z571: [-48 -23   2 -48   4 -48 -49 -25 -23 -25   3 -21 -25 -48 -47 -23 -49 -50
   3   3 -49   4 -23 -22 -23 -49]
z858: [-41   7  86 -43  91 -41 -45   7   7   7  90  20   7 -43 -40   7 -43 -45
  88  92 -43  89   7  13   6 -43]
z107: [-75 -25  30 -74  35 -75 -77 -25 -24 -25  32 -17 -25 -76 -74 -25 -77 -79
  32  33 -76  32 -25 -21 -24 -76]
z741: [-84 -22  51 -84  56 -83 -87 -23 -22 -24  53 -10 -23 -85 -83 -22 -86 -88
  53  55 -85  53 -22 -16 -21 -85]
z862: [-75 -25  30 -74  35 -75 -77 -25 -24 -25  32 -17 -25 -76 -74  18  -2  -2
  51  53   0  51  17  19  16  -1]
z962: [-24  13  77 -25  83 -23 -27  13  12  13  81  24  13 -26 -23  13 -26 -27
  80  82 -26  80  12  18  12 -26]
diff z741: [-84 -22  51 -84  56 -83 -87 -23 -22 -24  53 -10 -23 -85 -83 -22 -86 -88
  53  55 -85  53 -22 -16 -21 -86] : 25, [-85]
find: [-75 -25  30 -74  35 -75 -77 -25 -24 -25  32 -17 -25 -76 -74  18  -2  -2
  51  53   0  51  17  19  16  -1] : z862

z341: [ -2  30 -20  -3   9  -8  -6  11 -47  31  15  -6 -22  -5  13  -7 -38  -5
  -9  13 -12  13 -28  42 -28 -17 -28 -20  20  26  51  22  -3 -17   7]
z754: [-11  47 -64  38  47  -6  11   1 -50  62  -1  -1 -28   3  16   2 -31  30
  -1  -1 -36  11 -81  36 -68 -52 -66 -32  -5  36  59  62 -27 -32 -17]
z449: [  7  49 -36  42  39   0  -3   9 -55  56  13   9 -15   1   5  -8 -33  10
 -12   4 -28  11 -69  46 -54 -26 -34 -45  16  32  52  41 -42 -31   1]
z240: [ -5  26 -17  -9   8 -11  -2  12 -42  24  10  -9 -26  -4  15  -4 -33  -5
  -3  15 -10  11 -20  36 -21 -19 -25  -9  18  28  49  16   7 -13   5]
z215: [ -2  46 -49  36  38   1   2  -1 -52  55   9  12 -12  -8   1  -5 -35  21
  -5  -7 -26  10 -68  36 -62 -33 -44 -45  15  28  47  54 -44 -32  -1]
z795: [  5  34 -25  13  14  -5  -8   7 -55  42  15  -4 -22  -3  13  -9 -39   0
 -14  12 -15  12 -42  44 -37 -18 -26 -31  18  26  49  27 -16 -18   9]
z150: [ 10  42 -26  22  21  -5 -11  14 -58  45  22   6 -12  -2  11 -13 -35   0
 -15   8 -16  14 -52  46 -39 -15 -28 -36  19  26  47  30 -25 -21   8]
z102: [  5  48 -47  47  41   2   1   2 -53  61   9   7 -17   2   6  -4 -34  16
 -11   3 -28   9 -74  42 -58 -33 -39 -46  11  33  51  49 -42 -30  -2]
z757: [ -5  49 -47  29  39  -3   8  -1 -54  46  12  19   0 -16   0 -11 -35  25
  -3 -16 -19  13 -58  31 -60 -36 -49 -40  24  24  43  56 -43 -32   4]
z316: [-10  48 -46   8  25  -1   3 -16 -51  24  24  37  31 -43 -10 -23 -38  28
   1 -30  -5  10 -36   9 -52 -32 -51 -40  47  20  24  60 -55 -29  20]
z129: [ 11  44 -24  26  23  -6 -11  15 -61  48  23  10  -9  -2  13 -17 -36   1
 -20   9 -19  14 -56  46 -40 -15 -28 -41  17  27  47  31 -30 -21   4]
diff z341: [ -2  30 -20  -3   9  -8  -6  11 -47  31  15  -6 -22  -5  13  -7 -37  -5
  -9  13 -12  13 -28  42 -28 -17 -28 -20  20  26  51  22  -3 -17   7] : 16, [-38]
diff z316: [-10  48 -46   8  25  -1   3 -16 -51  24  24  37  31 -43 -10 -23 -38  28
   1 -30  -5  10 -36   9 -52 -32 -51 -40  47  20  24  60 -56 -29  20] : 32, [-55]
diff z150: [ 10  42 -26  22  21  -5 -11  14 -58  45  22   6 -12  -2  11 -13 -35   0
 -15   8 -16  14 -52  46 -39 -15 -28 -36  19  26  47  30 -25 -21   7] : 34, [8]
diff z757: [ -5  49 -47  29  39  -3   8  -1 -54  46  12  19   0 -16   0 -11 -35  25
  -3 -16 -19  13 -58  31 -59 -36 -49 -40  24  24  43  56 -43 -32   4] : 24, [-60]
find: [ -5  26 -17  -9   8 -11  -2  12 -42  24  10  -9 -26  -4  15  -4 -33  -5
  -3  15 -10  11 -20  36 -21 -19 -25  -9  18  28  49  16   7 -13   5] : z240
diff z449: [  7  49 -36  42  39   0  -3   9 -55  56  14   9 -15   1   5  -8 -33  10
 -12   4 -28  11 -69  46 -54 -26 -34 -45  16  32  52  41 -42 -31   1] : 10, [13]

z517: [-88   9  73  11 -60]
z563: [ 66  58  50 -54 -11]
z523: [ 13 -91 -29 -35  20]
diff z563: [ 66  59  50 -54 -11] : 1, [58]
diff z523: [ 13 -92 -29 -35  20] : 1, [-91]
rev: [-11 -54] : z563

